Turns, then the turns between two rows, first turn first; the first pair answered
J_294:
[-23  13   7  10  28  -3  11 -11  12  14 -46   0  18  22 -25  -5  15 -13
  31 -18 -14   8  19  23 -29  48  -1  19  15] |-> [-28 -11  19  20 -10 -49  -9   2  -8  12  14  11 -10   7   0  10  -7 -17
  32   2 -45   4  -2 -21 -24 -25   7  53   5]
[ 13   0  -2  -8   3   8   0 -10   0   5  -2   0   2 -16 -14   3  10   2
  -4  -2   3   1   5   2   2  16   8  11  -2] |-> [  6  -6  -3  -5  -9   0   6  -4   0   3  -1   1  -6 -15 -10   2   5   6
  -5   4  -7   3   3  -4  -1   7  10  19  -6]
[-15   1  13   0  -1 -18   7 -11  -6  31   4   9  -4 -11  -8  20   0 -18
  -2   3 -26  10  12  -3 -16   2  15  44  11] |-> [  6  14  23 -21  12  -4 -25 -16 -15  32   4   9  14 -13 -16  18  14 -15
  -9   1  -3  -9  16  -6  -6  -8   6  23  15]
[ -8  24  12  10  14 -15 -10 -23  17   6 -31   3 -11   6 -14 -17  -5  -9
  29   3  -3  -4  -6   3   1  13 -13 -11 -13] |-> [-11  14  14  13   4 -28  -7 -15  12  11 -19  10 -21  -1  -7 -13 -14 -11
  33  13 -17  -8 -13 -10   3  -7  -7   1 -16]
J_167:
[  8  -5 -53  30 -13  -3  15  21 -23 -17   7  -9 -15   3  27  -5 -21  23
   5   9  65  -2 -16  -2  21   8  -2 -32 -14] |-> [-13  20 -14  20  28   1  -5  12   3 -18 -35 -26  23  55   6 -18 -10 -20
  35 -19  29 -27   5   7   4  29 -10 -44  -5]
[ 12  -1  -6  11   8  -6 -22  -1 -11   6  16   7  -5 -14  11  24  -5  15
  -4   0  22  16  -2  -2  -2  -7  -9  23  -7] |-> [ 13  11  -1   9  24  -2 -25  -4  -8   4   4   0  12  10   3  10   1  14
   7  -7  34   5   2   6  -2  10 -18   7  -3]
[ 29  19  30 -33  32  11 -38 -13  12  22  15  -7  18  -9 -42  14  27 -19
 -27  -6   0 -12  12   1 -23 -12 -10 -13  13] |-> [ 18   1  35 -30  15   3 -21 -11   9  25  31   1   2 -24 -34  29  14 -26
 -33  -2 -25  -5   5  -3 -29 -23   4  11  13]
[ 14  -5 -13 -17   2  62   5  14  16  -5  11   2  -9  -9  14  12  -8  -9
 -23 -24  15   7   8  26   7  -2   0 -14   6] |-> [  2   3  -2 -19  13  58   7  13  17   1   2  -2  -1  -2   3   9  -5 -19
 -19 -27   6   3  10  27   1   3   0 -15  14]
J_7:
[ -4  -8 -15  11 -11  -5   2  11  -3 -17  13   0 -10  12  14  -8 -20   1
  11   3  17  -8 -13  -2  16 -13   7 -19  -6] |-> [ -7 -11  -3   5  -8   3  -1  12   5 -23   7  -4  -1  21  18  -8 -22  -7
  10  -2   8 -13 -10   1  10 -13   7 -21  -2]
[  7 -33   4  -4  -4  38  30  -4  16 -35  -5   3 -17  -4  -1  18  -1  -4
 -26  -2 -13 -19   3  11 -11   5   3  12  11] |-> [ 10 -30  23 -14   2  22  18  -5  15 -23  -5   4  -6  -5  -6  22   3  -6
 -20  -1 -32 -25   4   2 -17  -7   2  25   9]
[ -5  15   7   9  48  34  -7 -22   7 -10 -29 -27   8   6 -13   3 -17   0
 -28 -12  40   1  36  38  -7 -12  -8 -44  15] |-> [ -6  16  34   5  55  14 -25 -27   4   2 -22 -28  21   9 -18  12  -7 -18
 -20 -14  12  -4  42  24 -19 -31  -9 -22  24]
J_54:
[-15 -21 -27  19 -40 -19  26   9 -19 -18  28  11 -31  -4  19  -1 -34  10
  21   4   4   4 -31  -5   6 -20  16  12   6] |-> [-18 -21 -39  20 -35 -18  39  11 -16 -14  21  17 -29  -5  13  -8 -27  19
  25   1  14   8 -30  -2   4 -11   9  12  10]
[ 18 -18 -17   2 -23  -6  -8  22   1 -13   6   4 -14   9  41  -2 -19  20
 -18  16  31  -6   0 -11  30  -7 -13 -31 -17] |-> [-13  -1 -28  17   0 -11  28  16  12  14 -28  16 -16   4  13   0  -4  17
  -2   8  13  22  14   8   2  42 -14  23 -10]
[  9 -11  75 -36  -4  32   1   9  38 -18  -1   7  -3 -11   0 -33 -14  -4
 -17 -18  -2 -20  19  21  -5  35  15 -14  17] |-> [ 16  -9  61 -31  -5  39   2   5  32 -22  -2   4  -6 -12   5 -38 -11   7
 -19 -11  21 -16  20  24   5  36  13 -28  15]
[-18 -29 -23   9 -36 -16  25  -2  15  -6  37  -5 -28  -1  31  15 -40 -15
 -11   9  11  28   8 -27  -9 -12  14  40 -14] |-> [ -9 -26 -36  14 -34  -2  22  -1  13 -11  41  -2 -27  -3  32  14 -37  -2
 -19   8  33  24   8 -29   0  -9   8  25 -15]
J_474:
[-46 -18   8  31  13 -15   2  14  25  14 -17  10 -32  56  13  -2 -50 -44
  46 -36 -44  20  -4  -1 -27 -26  50   4 -11] |-> [-44 -17 -28  44   1  -7  23  18  19  16 -13  19 -49  36  16  -8 -54 -25
  45 -26 -26  35 -13  -2 -18 -14  50  16 -13]
[-17  -4  14  12 -20 -54 -31   6 -23  -6  15  12 -12  21  31 -10 -16  -9
  29   8 -18  15 -29  -3 -12 -22   9  11  16] |-> [-18  -3  10  13 -16 -53 -27   6 -21  -6  10   8  -6  20  26  -8 -12 -14
  34   6 -21  15 -24   2 -22 -14   8  20  15]
[  3  18 -18  17  -5   0  31  27   3  29  11   4 -38  -6   3  -3 -15  22
 -11   6  -5  -5  13  24  11  25  -7 -13   2] |-> [ 21  16  -8   6 -16  -2  14  22  -7  19  30   8 -37  -8  14   3 -14  24
 -25  13   4 -14   4  15  27   4  -8 -27   4]
Then:
Each pair is 2 to 3 turns apart.
[  0 -14  57 -24 -13 -22 -18 -20   4  11  32   5   7 -16   7  24   0 -17
 -14   4 -64 -14  -6  -6 -16 -28   2  44  -2] |-> [ 36 -13  46 -36 -11 -15 -40 -21 -11   7  42   1  15 -20   9  23  13   0
 -25   9 -26 -27  -8 -18   8 -44  -7   7   2]
J_167, J_474
[ 35   3  30 -25  24  45 -24   1  19  -1  -7 -12  16   1  -6   7  21  -5
 -14  -5  19 -17  14  20  10  15 -20 -48  12] |-> [ 34 -11  31 -30   3  51 -17  -1  15  -7   4  -4   6  -8   9  12  12  -2
 -27   2  12 -12   7  15  13   1 -12 -49  14]
J_167, J_54
[ 39 -23   3 -40  -1  19 -25  -4   3 -19  19   7  -5 -44  14   1 -15  11
 -37  38 -13   3  20  10  14  -4  33 -15   9] |-> [ 17 -34   4 -16 -10 -12 -18   4   1 -26  33   7 -24 -30  21  -5 -36   0
 -16  38 -34   7   4  -7  13 -22  41   7   3]
J_167, J_294, J_294
[ 20 -11 -33  27  -4   3  -7 -20 -22   2  13  19 -11  -3  19  -1 -15  18
 -10  14  46  14 -24  -7  29 -13  -3 -11   4] |-> [  7  -9 -30  32  -3 -11   4 -29 -22  11  14  28 -19 -16  10   8 -12  23
 -11  13  20  26 -23  -4  14  -4  -3  25   5]
J_54, J_474
[ -1 -29  41  -7  -3  21 -12  -7  18 -15  10 -13  -7 -28   7  11  -8 -40
 -14 -22 -42 -17  13  -7 -35 -27   8  -9  -3] |-> [ -8 -22   6  12  -7  12  22  -1   5   9   4   4 -30 -56  -3  20   3 -17
 -18 -15 -28  15  14   4 -44   4   6  34  -4]
J_167, J_54, J_54
[ 36  10 -31  -3  -9  -8 -41  11 -27   4  30   6   1  -6   2 -11  22  27
  -7  26  52 -19 -17 -26  30 -40 -23 -43  -2] |-> [  0   3  51 -20   6 -23 -56  -2   6   9  19  -5  22  18  -4  -1  18 -36
   0   7 -42 -30  -5 -32  -6 -52  -9  -9  11]
J_474, J_167
[-25  14 -33  49   2 -59  13   7  -8  21 -24  12  -7  18 -23 -14  -3  20
  45  -2 -18  30 -17  -3 -28  11  10  64  -3] |-> [ 25  26  26   0  32 -19 -70  -7   0   4 -28 -23  53  50 -16 -23  21 -10
  24 -11   6 -30  -3 -12  -5 -26  -3 -27   6]
J_54, J_474, J_294
[ -8   6 -22 -40  15  -5  25 -34  11   2 -16   4  13   0  18  14   4 -10
 -17 -18  14  16  25 -20 -61   6  14  22  33] |-> [  9  11 -33 -41  15   9  16 -31   9 -10 -16   0  14   5  26   7   5  -3
 -25 -14  42   6  21 -22 -44   1   8 -12  26]
J_294, J_54, J_294
[ -6   4  12   9  -2  24  49   5  -2  -7 -31   5   0  26   2 -22  -5   1
  27 -10   5  30  36  23 -28  43   5 -18   1] |-> [  0  -7  -6  16 -33  23  63   7 -13  -9  -4  15 -18  -3  19  -9  -7  21
  11  -1  10  39  28  15 -23  35  15  -8   0]
J_167, J_167
[-38  14  22 -23  28   6 -13 -13  22  -4 -15   8   7  -1 -11  -4  11   9
   0   9   4  -6  10   5   7  16 -11  15 -11] |-> [-26   4  10 -23  19  22 -12 -10  25 -22  -7   2   2   6   5 -12  -5   8
  -7  11  23 -11   6   0  19  13  -7 -12 -14]
J_294, J_54, J_294
[ 24  -4 -26  28 -23  -7  32   4  -4  -9  15  15 -36 -34  17  25 -12  27
   4   1  17  11  -7  -2  -1 -10  20  31  -4] |-> [  7 -12 -15  31 -23   6  50   2  15 -20   3  10 -37 -30  20  23 -24  12
   2  -1   3  19  -4  14  -9   3  32  26   1]
J_54, J_7
[-11  12 -38  23 -26  -9  23  14 -15  20  -1  19 -14 -25   5   1 -13  28
   1  17  21  23 -21  -2   3  15  11  21 -14] |-> [-38  -4  26   8 -20 -12  16   9  13   7  -5   4  -1   2   9   7 -31 -20
   8   2 -45  14 -15  -2 -22  -1  27  31  -2]
J_7, J_54, J_7
[ 29  16 -36   6 -17  14 -33  11 -12 -24   6 -19  -1  23   7  -6  -3  15
 -11  -9  49   2  -8 -17  30 -14   7 -63  -2] |-> [ 11  22 -70  23 -17   6  11   9 -16   2  -9   8 -28  -8 -17   0   3  41
 -10  -6  37  41  -7   4  12  37  13  -4  -2]
J_54, J_474
[ 24  13  14   1  18  -6 -47  26 -34  27  12  -3  13  37   1  -8  18  -3
  -4  -3 -15 -26  -8 -29  19 -22 -17   0  -9] |-> [ 23  24   3  -9  33  32 -18  22 -16  27 -24  -7  21  27 -16 -15  29   4
 -18 -11  10  -9  12   3  19  32 -17 -12   4]
J_167, J_167, J_294
[  1  27 -39  22  20  -3   1   7 -12   5 -13  -3   2  20  -4 -14  16  30
  21   1  45  -9  -2  -2  17  13 -22 -15   2] |-> [-30  -1 -36  35  -8 -12  42  11   0   3   5  10 -33  -7   7   3  -9  23
  15   6   5  19 -13   1  -6  21  -3  32  -3]
J_54, J_167, J_7
[ 24  -5 -24  11 -45   6  39  -5  19 -27 -12   2  -4 -24   2 -16 -28  21
  -3 -11  46   6 -15  -8   3   0  11 -28 -33] |-> [ -7  19  27  -2   5 -28   2 -21  34   2 -41  -3  33  18 -28 -18  -3 -25
  27 -30 -25 -13  -8 -14 -31   2   0  17 -14]
J_167, J_54, J_7
[ 24  -2  27 -19  -8  22 -27  15  12 -18 -20 -21  27   2  11  -5  14  -5
  25 -22   3 -16  10  22   6  -9  13 -36  -8] |-> [  6 -20  30  -3 -38  -7 -20  21   0 -19  10 -15  -2  -8  26   7  -9  -8
  32 -15 -27  -9  -4   6   3 -40  19  -7 -13]
J_294, J_294
[-21  -4  29 -20  25  -7 -13  -8  10   5  -9  -9  16  12  -4  -1   0 -25
  24 -11 -32  -2   7   0 -27  -2   6  20 -11] |-> [ 10 -26  -5 -14 -23  20  18   1  -6 -14  20  -8 -21 -25  28   3 -23  14
  -9   9  22  10  -6   2   1  -8  16 -15 -18]
J_167, J_54, J_7
[  8   4  17   8 -12   2 -18  11  -2 -14   3  -6  22  39  23 -15 -13 -34
  13  10 -10 -13   2 -12  -1 -24  -9 -47 -11] |-> [ -3  12  -4  17   2  19  13   8   7 -13 -24  -3  20  43  15 -19  -8 -22
  18   2   7   5  12  10  -9  19 -10 -47  -5]
J_294, J_54
[-20 -23  23  -7 -13  23  22  28  40  -9  17  -5   9  31  43  21 -25 -54
 -20   3 -55 -37  -5  24   5  -7  10   6  14] |-> [-36 -17 -19  16 -27  20  60  35  37  -1   7   5 -22  16  36  15 -34 -32
 -11   3 -36 -12 -10  37   5  27  12  27  12]
J_474, J_474
[  5  20 -61  20   1 -10   9   8 -27  18   6  18  -8  -6 -20 -11  10  38
  12  16  47   7 -11  -9  16   3 -11  17 -14] |-> [-18  29 -12  -2  36  -1   4 -10   4  29 -33   5  22  20 -43 -13  28  -1
  21  -7   4   2  12  13 -20  36 -11  33  10]
J_54, J_294, J_294
[-10   5  19  17   4 -24  -2 -14  -2  18  12  15 -12 -24  16  -8  11 -13
  12  12 -34  16  -3   8 -10   3  -5  52 -13] |-> [ 17  -7   9   7 -23  19  -4  -5   2 -28  23  -4 -17 -17  52 -18 -13  -6
  -8  11  20   1  -8   9  27  -6  -4 -33 -16]
J_54, J_7, J_7
[ 23  11  -8 -17  -2  26 -19   1 -15 -33 -28   7  18  42  -1 -18 -26  17
   1  -8  37 -12  12   0   5   3  -4 -65   3] |-> [ 13  22  27 -31  16   3 -45  -8 -16 -15 -33   8  37  59 -13 -13 -16  -8
  11 -15  -7 -20  18 -11 -13 -11 -12 -39   7]
J_474, J_7
[ 29  -6  14 -38  -1  40  10 -25  -7 -10  13  -1  13  -8  18   5 -20 -12
 -45 -16  -9  -8 -16  10  -9 -25  20 -44  11] |-> [ 26  -4 -13 -29  -5  48  41 -23  -8  -1   6  10  -1 -28  11  10 -15   7
 -49 -12   9   5 -19  25  -9   3  23 -27  12]
J_474, J_167, J_54
[ -1  -3 -30   8  24  24   0 -30  36 -29 -18  -4  -2  33 -12 -46 -14  -4
   7 -36   2  -1  10   2  15  28 -21 -35  25] |-> [-15 -25 -42  31 -18 -15  11 -16  16 -35  31   8 -40  14   9 -39 -44   3
  10 -18 -19  11 -14 -22  17 -15  -3  -3  13]
J_474, J_294
[  6  11  40   0  -6   6  -6 -37  21 -20  20 -32  12  32  21   4 -13 -23
   0 -17 -18 -21   5 -18  -2 -11 -10  16   4] |-> [ 11  26 -27  16  -8  10  40 -30   4  -2   4 -11 -13  -1  -2   7   9  26
  -4  -7  28  14   6  -1   0  37 -21  42   6]
J_167, J_167, J_54
